Named turns come first, each shown by rows before and after it. Which turns, in which order, take the first row of each pair that follows to the second? Write the first one first, as in the answered first pair.
turn bevu:
[-2 -1  0  1  2 -1  1 -1  2 -1 -1 -1  2  0  4  3  0  1 -4  5  3  2 -1 -1
  5  1  5] => [-2 -4 -3 -2  0  0  0 -5 -1  0  0 -1  1  2  5  2  0  3 -1  2 -1  2 -4  0
  4  1  5]
[  2 -11   9   2   1   2  -1  -6   0   0   3   2   2   4   6  -1   2   3
   1   1   1   1  -5   0  -1   4   2] => [-2 -1  6 -5 -6  4 -5 -2 -5 -2 -4  1 -3  1  3 10  2  0  5 -4  1  1  3 -2
  3  3  3]
[ 4  4 -5 -1  1  4  4 -2  2  3  0  1 -1  4 -3 -6  4  1  3  5 -1 -3  4  0
  0 -1 -4] => [ 4  4 -6 -2 -1  4  4 -3  1  2  1  1 -1  4 -3 -5  4  1  4  4 -2 -3  5  0
  1 -1 -4]
[ 2 -2  5 -3  3 10 -9  4 -3 -3 -9  1  0  2  0  8 -6  2 -2  6 -2  0 -7 -5
 14  0  7] => [  3  -8   7   1   6   9  -6   2   0  -2  -4   0   2   4   2   2  -7   4
  -3   9  -4   0 -12  -5  12   1   6]
turn Vad:
[ -2   4   4  -3  -5  -2  -7   3  -2 -11  -7  -8   0   1  -1   6  -6  -6
   1   3   4   5   2  -2   9   9   3] => [-3  6  2 -3 -9 -6 -7  3 -4 -8 -6 -7 -3 -2 -4  5 -3 -9  4 -2  2  4  7  1
  5  7  1]
[ -5   4  -7   0  -9  -4  -7  -5  -7   1  -4   1  -5  -1  -9   5   0   0
   8 -10  -9   3   4   1  -3  -1  -3] => [ -3   0  -4   6  -7  -9  -4  -8  -4   4   1   1  -3  -2  -8  -2   2   1
   8  -9  -8   3   2   3 -10   0  -5]
[ -2   0  -6  -5   6 -10   3  -6   5  -3  -8   0   1  -6  -1   1   2   6
   3  -3   1   5   2   1  -4   1  -6] => [  0  -2  -5  -3   7 -10   4  -7   6  -2  -8   0   2  -6   0   1   2   7
   2  -1   0   5   0   0  -5   2  -5]
[ -1   0  -6   3   4  -6   7   0   6   5   7   0   0  -8   0  -4   4  -5
  -4  -2  -1   3   1  -4  -9  -4 -10] => [ 1 -5 -3  6  7 -3  7 -2  7  3  7 -1  3 -5  4 -5  2 -2 -6  3  3  4 -5 -6
 -7 -2 -8]
turn kanet:
[ 5 -9 -1 -3 -1 -3  1 -3 -4  3 -5  0 -8  6  7 -3 -8  0  9 -9  5 -7 -4  8
 -8 -6 -3] => [  4  -5  -5  -7  -1  -1   1   4  -5   1  -7   2 -10   3   6   3  -8  -1
   8 -10   6  -7   0   5  -1 -10  -3]
[ 2  4 -4  1  8 10  5  4 -3 -8 -1  0 -2  3  2  1 -6  1 -4  6  3 -5  6 -5
  9 -5 -4] => [ 5 -1  5  9 11  7  4 -3 -1 -5  0 -5  3  6  3 -5 -6  4 -3 10  4 -4  2 -3
  2  2 -2]
[ 7 -5 13  5 25  2 -3  3  1 -9 -1 -2  3 -5  9 -1 -7  4  4 10 10  4 -4 -3
 11  4  1] => [  8 -13  10   3  18  -4  -2 -11  -2  -4   8  -2   3  -3   9 -11  -4   6
  14   3  -3   4 -10   3  -4   3  -2]
[-2 -6  5  2 -5 -5  1 -2 -4 -2  3 -1 -4  3  0 -3  3 -4  0  7  0 -3 -2 -1
 -2 -2  5] => [-3 -5  2 -3 -7 -5  2 -2 -5 -1  3  0 -5  2  0 -1  4 -4  0  4 -2 -3  0 -2
 -1 -5  4]
turn tol:
[ 1  5  3 -2  0  5 -4  2 -7 -2 -9 -1 -2 -1  1  8 -3  0  2  2  6  0  3 -4
  2  4  5] => [ 1  6  1 -4  0  4 -4  3 -7 -2 -9  0 -3 -3  0  9 -3 -1  2  1  6  0  4 -3
  2  3  3]
[ 1  3  5  9  2 -5 -4 -9  5  7  5 -6  5 13 -2 -1 -1  0 -4 14  3 -1  3 -1
 -7  7  6] => [  0  -1 -13  -8   5   4   2  -2   2   1   7   2   4  12   2   4  -1   5
 -11  10  -2  -2  -2  -7   9  -7   3]
[ 2  4  5  4  0 -2 -3  2  0  0 -6 -3  1 -1 -5  2  2 -2 -1  3  6  0  2  1
 -3  5  0] => [ 2 -2  0 -3  2  4 -3  2 -2 -4 -7 -1  1  1 -1  4 -1  2 -3  5  2  1 -5 -3
  6  1  2]

Between the rows of a pair lie two turns.
[ -3   0  -5  -4 -10  -7   3  -1   3  -1   7   1  -1   0  -1   5   5   2
   9  -8 -12  -2   4   5  -8  -6  -4] => [  0 -11   2   6  -1  -6   4  -6   9  -1  10  -1   4   5   4  -3   2   8
   3   2  -7   0  -8   4  -8  -2  -2]  Vad Vad
[ -5   5 -12 -13  -8  -1  -2  -9  -7  -1  -2   6  -3  -7  -3   6   5  -5
  12 -10 -11   3   8   7   0  -5  -1] => [ -2   8  12  10   9   1  -6  -2   3  -3 -12  -2   4  -4  -1   7  -3  -5
  -2  11  13   3   6   2   7  12   8]  kanet kanet
[-3 -1 -7 -9  0  4 -1  0 -5 -4 -4  2  2 -3  4  9  2  3  0 -3 -5 -2  0 -6
 10 -4 -1] => [-1 -7  7  4  5  1 -2 -9  0 -1 -4 -5  6  1  7  2  0  5 -1  6  0 -1 -8 -3
  3  8  3]  kanet kanet
[ -1   0   6   1   0  -1   0  -1  -2   2 -14  -9   8  -1  -7  -6  -4  -1
  -3   6   5  -2   6   4  -3   8   3] => [ -1   1   3  -2  -4  -3   0  -2  -4   2 -12  -9   5  -4 -10  -4  -2  -3
   2   1   0  -3  10   4  -6   6   2]  kanet bevu
[ -2  -2  -1   6  -1  -2   1   2   4   4   8   2  -1   1  -3  -4   2  -3
   2   0   2   0   1   1 -10   3   1] => [-4  5 -5  0 -5  1 -2  6 -1  0  2  3 -3  0 -5  5  1 -5  4 -3  2 -1  6 -1
 -3  1  2]  bevu kanet
[  1  -3  -8 -10   4   7   3   4   0 -10   2   5   0   5   4   1  -2  -1
  -5  -2  -4  -1  -6  -2  10 -10  -5] => [ 0  9  2  6  5 -3  3 10  7 -3  0  2  0  0 -5 -1  2 -9 -8  1  6 -2  9  2
 -1 -3 -8]  kanet tol
[ 0 -4 -2  1  6 -6  5  3  3  1  8  2  3 -1 -3 -8  2  5 -7  4  1 -1 -2  3
 -1 -8 -2] => [-1  0 -4 -9 -6 -5 -3 -5 -7 -1  2  0 -1 -1 -5  0  2  3  5 -6 -8  0  2  3
 -3 -8  2]  tol bevu
[  3   0   0   6   5 -18  12   7   5   9   8   6   2  -5   0  -3   7  -3
  -6  -6  -6  -6   8   4 -10   1  -5] => [  2  -3  -5  -2   1 -16  13   3   2   8   9   7   0  -4   1  -1   7   0
  -2 -10 -13  -6   6   4 -10  -3  -4]  kanet bevu
[-1  8  5  7 -5  1 -6  1 -2  4 -7 -7 -4  2 -5  4  3 -7  0 -3  5 -1 10  1
 -3  6 -2] => [ 0  6  4  5 -8 -1 -6 -3 -4  6 -4 -6 -5  3 -5  2  5 -6  5 -6  0 -1  8  3
 -8  5 -2]  kanet kanet
[ -5   7  -3  -8 -12   1  -5  -5  -3  -3  -1   4  -5  -4  -2  10  -4   7
   4   0  -9  10   1  -5   6  -3  -2] => [-3  4 11  5 -4  0 -7 -7  2 -3 -5 -1 -1 -1 -1  6 -7  8  0 10  1 12 -3 -6
  4  9  3]  kanet kanet
[ 0  8  6 10  3 -4 -1  5  4  2 -2 -2  0 -3 -4 -2  0 -5 -2  4  8  1 10  1
 -1  4 -1] => [  0   4  -2   2  -5  -8   0  -2   0   5   4   0  -1  -3  -5  -6   4  -3
   7  -6  -4   0   9   5 -10   0  -4]  kanet kanet
[ -1   1  10   6 -11  -6  -1  -4   1   5   0  -5   5   6  -3   0   5   5
   0  -4   1   5  -5   6  -8   6  -3] => [-2 -2 -4 -7 -6  3  4  4 -1 -1  2  4  3  6  1  5  4  8 -9 -4 -1  4 -9 -1
  9 -7 -6]  Vad tol
[ 0 -3 -4 -6 -4  0  1 -5 -3  1  4  3 -1  1 -1  0  1  1  4 -1 -8  1 -2  0
 -1 -3  0] => [-2  5 -5 -6 -4  0  0  2 -3  1  0  3 -2 -2 -3  5  1 -5  1 -2 -3  0  6 -1
  1 -3 -2]  tol kanet
[  2   3   5  -1   0   5  -1   2   1  -1 -10   1   2  -1   0   5  -6  -3
  -2  -2   9  -1  -2   1   4   5   2] => [ 1  7  2 -1 -3 -1  0  2  2  2 -7  2  0 -4 -4  4 -3 -7  1 -8  5 -3  5  5
 -2  2 -2]  Vad Vad
[-2  9 -1  0  2  2 -1 12  0 -3 -7  1 -1 -3 -4  8 -1 -3 -6  2  7  2 10 -3
  9 -1  2] => [  1  -8   1   8   5  -5   7   0   6   4  10   3   5   1  -1 -12   3   3
  -5   4  -1   2  -4   2  -6  -1  -2]  Vad bevu
[ -5   8 -15 -10  -6  -1   5  13  -1  -1   2   7  -4  -6  -5   5   4  -5
  -1  -7   0  -3  11  -1   5  -8  -6] => [  2 -16  -1   1   1  -2   6  -8   4   2  12   0   6   6   7 -12   1   8
   1   4  -5   1 -16   1  -5   3   0]  kanet bevu
[  3  -3  -1  -6  -1  11   4  12   5  -8   3   6   0  -3   3  -2   9   3
 -11   1   6   0 -11   4   8   3  -1] => [  5  -8   2  -3  -3   7   4   3   5  -4   9   5   2   1   4  -9  11   4
  -5   1   0   1 -16   8  -1   5   0]  kanet kanet
[ -6   1 -10 -20  -1  -4   0   0  -4  -6  -8   5   1   1  -3   6   2  -4
   6  -7  -9   3   3  -3  -1  -8   1] => [ -4  -1   9  -1   0 -13  -4  -9   1   1  -8  -4   6   3  -6  -2   3  -6
  10  -2  -4   4   3   2 -18   7   3]  tol Vad
[-1  9  7  3 13  0 -2 -6  3 -5 -5 -5  6 -5 -9  2  2 -7 -7 10 13 -4 -7 -3
  1  8  4] => [  1   0   7   0  10   1  -3 -18   0  -5   0  -7   8  -1  -5  -3   2  -2
  -1   7   4  -2 -16  -1  -5   9   6]  kanet Vad
[ -4  -5  -6 -13   0   6   3  -3  -3   1  -6  -4  -1   0   1   3  -4   2
   6   3 -11   1  -2  -4  12  -5   3] => [-3 -7  1 -5  7  6  3  1  3  1 -7 -5  4  1  3 -1 -6  2  1 13 -3  1 -6 -5
 14 -1  3]  kanet bevu
[ -3   7  -9 -10  -8   4  -6  -1  -9  -1  -4   0  -7  -4  -2   8  -2  -5
   7 -11  -8  -2   5  -2   3  -5  -1] => [-2 10 -2 11  4 -6  1  9  5  6  2  1 -2 -9 -6 -5  2 -8 -5 -1  7 -4 12  1
 -4 -2 -8]  Vad bevu
[  3   5  -5   2   4  -4   4   8   2  -4  -2   1   1   0   0  -3   1  -2
 -10   0  11  -3   8  -5   6   6  -2] => [  5  -6  -2  -3  -4  -4   0 -12  -4  -4   1  -4   2   7   5  -7  -1   5
   2  -4  -2   0  -4  -3  -2  11   3]  tol bevu
[-7 -7 -2 -7  5  1 -3  5  1  9 -3  8 -3 -1  0  8  1  3  0  5 -2  9 -3  1
  5 -8 -1] => [-8 -5 -4 -5  2 -3 -2  5  2 11  0 10 -4 -2 -3  5  3  2  2 -1 -4  8  0  3
  0 -8 -4]  Vad Vad
[  0   0 -14 -10  -1   0   5   6  -1   1   7   5  -2  -5   1   3   4  -1
  -1  -5  -3   2   5   0   6 -12  -4] => [-1  7 -5 -2  5  1  2 14  2  0  0  3 -1 -6  0  6  2 -4 -8  2  8  1  8 -3
  9 -7 -3]  kanet Vad
[  2  -1  11  -2   4  13  -2   2  -3 -11  -5  -3   3   1   0   8  -4   0
  -5   7   2   3  -4  -7  12  -2   6] => [ -1  11  12   0  -5   4  -6   3  -6  -7  -6  -6  -1  -4 -10  10   1  -8
   3   0   2   1  10  -2  -1   0   3]  Vad tol
[ -2   5   4  -1  -1   2  -5   1  -5  -3 -10  -2   1  -2   0   8  -3  -5
  -1   3   5   2   0  -5   5   5   8] => [ 1 -3  7 10  7 -4  2 -1  4  3  0  0  5 -2  0 -5  0 -2 -6  6  7  3 -5 -1
 -3  5  3]  Vad bevu
[ -6   9  -3 -12  -2  -6  -1  -2  -1  -1   5  -2  -3   0  -1   7   2  -1
   0   0   5   9  10   5  -2   0  10] => [ -5   0  -3 -10  -2  -7   2 -10   0   0  11  -2  -1   3   2   0   3   4
   2   0   1   9   1   7  -7   0  10]  bevu bevu
[  2 -10   6   3   4   0  -3 -10   0   4   3  -3   4   6   8  -6  -1   4
   4   2  -6   1  -7   2  -6   5   3] => [ -1   6   8  -1  -1   4 -10  -1  -5   0 -10  -6  -2   3   2  10  -4  -4
   5   0   0   0   7  -2   2   7   7]  bevu kanet
[  1  -5  -1   7  -3  -9   5  -7   4   6   9   2  -1  -1   0 -12   6   1
   2   0  -3   1  -1   4 -17   0  -6] => [ -1   6  -4 -10 -14   1  -5  -6  -8  -3  -4   0  -7   1   0   8   1  -1
  10  -7  -7   2   4  -1  -3   0   5]  Vad bevu
[ -1  -4  -2   3  -3   3  -5   1   2  -7  -2  -2   1   3   8  -9   4   2
  -6   2  11   0  -4 -14   6   3   0] => [ -1  -2   0   8  -3  -2  -4   4   3  -2   2  -2   1   0   4 -14   7  -1
  -6   1  14  -2   1 -10  -2   4  -3]  tol kanet
[  3  -5  12  10   3   3   0  -5   0   1   1 -10  -4   2   1  -4  -3   7
  -2   6   3   7  -5   5  -3   2  -3] => [ 1  4  7 11  1 -3  3  4  1  5  3 -7 -7 -4 -5 -5  2  1 -1  1  4  5  7  8
 -8 -2 -9]  tol tol
[-6  4  0  5  5 -3  0  5  1  8  7  0  5  3 -1 -1  0 -3 -9  0  6  7  7  5
 -2  4 -1] => [-5 -1 -2 -7 -2  3 -4 -5 -7  3  5 -3  5  8  6  5 -4  3 -1 -4 -4 10 -2  2
  2  4  5]  tol bevu
[ -2   8  -2  -3 -13  -6   1  -4  -6   6   2  -4  -5  -2  -7   2   6  -5
  10 -12  -7  -1  13   6 -17   2  -1] => [ -2  12   0   5  -6  -9   5   3   0   8   3  -2  -4  -6  -9  -1   7  -8
   2  -7   1  -2  18   6 -17   1  -6]  kanet Vad
[ 0 -9 -9 -4  3 -2  6  6  4  4 13  4  3 -3  1 -9  2  3 -4 -4 -5  0 -5  1
 -5 -7 -5] => [ -2   0 -13 -14  -5   3  -1   8  -5  -1   3   3  -2  -4   0   6  -1   1
   1  -9  -8   0   1  -1   3  -8   1]  Vad bevu
[ 3 -6 -2 -1  3  0  4 -3  3  0  5  2  2  1  3 -7  4  4 -3  0 -5 -1 -9  0
 -1 -3 -2] => [ 2  1  1  4  7  0  4  8  6 -1 -1  2  1 -2  0 -3  3 -1 -8  4  4 -2 -1 -1
  3 -2 -4]  bevu bevu
[ -1  -5  -7 -11  -7   4  -2  -9 -11 -10   2  -2  -5   5   4   5  -5   8
  12  -8  -9   2  -8  -3  -2   6   6] => [ -3   5 -12 -13  -5   6  -1   4 -10 -11  -5   1  -8   0  -1  12  -6   3
   6  -7  -2   0   2  -7   7   1   5]  Vad kanet
[-3  0 -6 -7 -3  6 -1 -8 -2  0 -1  0 -3  4  2  1  0  1  3 -4 -8  0 -6 -2
  4 -6  0] => [-1  0 -1  2  7  7  2  0  4 -1 -2  1  0  3  2 -1 -1  1 -7  4  3 -1 -6 -5
  9 -4 -1]  kanet bevu
[ 2  1  5 -1  5 10 -2  5 -2 -6 -6  1  0  2  0  6 -4  1 -1  6  5  1 -2 -7
 16 -3  4] => [ 3 -1  9 -1  2  9 -6 -2 -5 -6 -6 -3  0  5  3  7 -3  3  4  4  1  2 -4 -6
 12  1  7]  kanet Vad
[-1 -4  2 -6  3  8 -5 -6 -6 -1 -8 -3 -4  4  1  8 -3  5  5  2 -2  2 -5 -3
  7 -3 -2] => [  2  -9   4   0   7   6  -3  -7  -3   0  -5  -2  -1   6   4   2  -3   6
   3   7   0   2 -10  -2   5  -2  -4]  bevu bevu
[-7 -1  6  0  4  0 -1 -5 -3 -6 -4 -1  6  1  2 -5 -7 -1  0  7  0 -1 -8  0
 -6  0  7] => [-8  3  1  0  7  1  3  6 -1 -7 -5  4  5 -3  1 -3 -5 -2 -7  8  4 -1 -2 -2
  0 -6  3]  tol kanet
[-2  6 -4  0  4 -2  4 12  4  2  1  5 -2 -5 -4  1  2 -3 -7  1  4 -3  9 -1
  2 -3 -7] => [-1 -3 -4 -5  7  6  3  7  2 -3  0  5  0  0  5  3 -2  5 -8  5  0 -3 -5 -5
 12 -3 -2]  tol tol
[  1  -3   5   3  -6  -7   1 -11  -1   6   7  -1  -2   3  -3  -6   3   2
   7  -6  -6   2  -3   5 -16   1  -3] => [ -1  -3 -10 -13  -2   8   5   3  -5  -2   1   6  -4   2   1   5  -2   4
  -3  -4  -4   2  -5  -5   9 -11  -2]  tol kanet
[  4 -11  -5   2   2  -5   9  -6  -5   1  10  -1   5   4  -1  -4   4   3
  -3  -2  -8  -3 -10  -2   2  -2   4] => [ 3 -9 -9 -3  3 -1  9 -1 -8 -3  6  0  3  3  0  4  3  3 -5 -1 -7 -3 -8 -6
 10 -5  6]  Vad kanet
[-6 -5 -5  0  5  3  5  4 -4  3  5  0  5 -4  4  8  0  3 -4  0 10 -1  9  6
 12 -6  9] => [-5 -5 -7 -6  1  4  3  0 -7  3  6  0  4 -3  4  9  1  4  2 -4  4  0  7  6
 10 -6 10]  bevu bevu
[  1  -4  -8 -10  -7   2  -2  -4  -8  -1  -3   4  -1   1   3   6   1   2
   6  -8  -9   0  -1  -1   6  -4  -1] => [ 0  4 -6 -6 -2  3 -1  8 -5 -3 -8  5 -2 -2  0  9  1 -3 -1 -5  0 -3  6 -3
 11 -4 -3]  Vad kanet
[ 2  2 13 13  3 -5 -7 -4  1 -1 -5 -6 -1  2 -2 -3 -3 -2  3  5  5 -1  3  2
 -7 11  2] => [  3  -6   8   8   0  -5  -4 -12   0   1   1  -5   0   4   0  -9  -2   2
   7   0  -5   0  -3   3 -11   8   1]  kanet Vad
[ 0  2  2  1 -2 -4  0 -6 -2  2  0  1 -2 -3 -1  2  2 -5  6 -3 -5  0  3  2
 -7  2  1] => [-1  2 -4 -4 -1 -2  1 -2 -2  0  2  4 -3 -4 -1  4  2 -4  3 -4 -6 -1  3  0
 -1 -4 -2]  tol tol
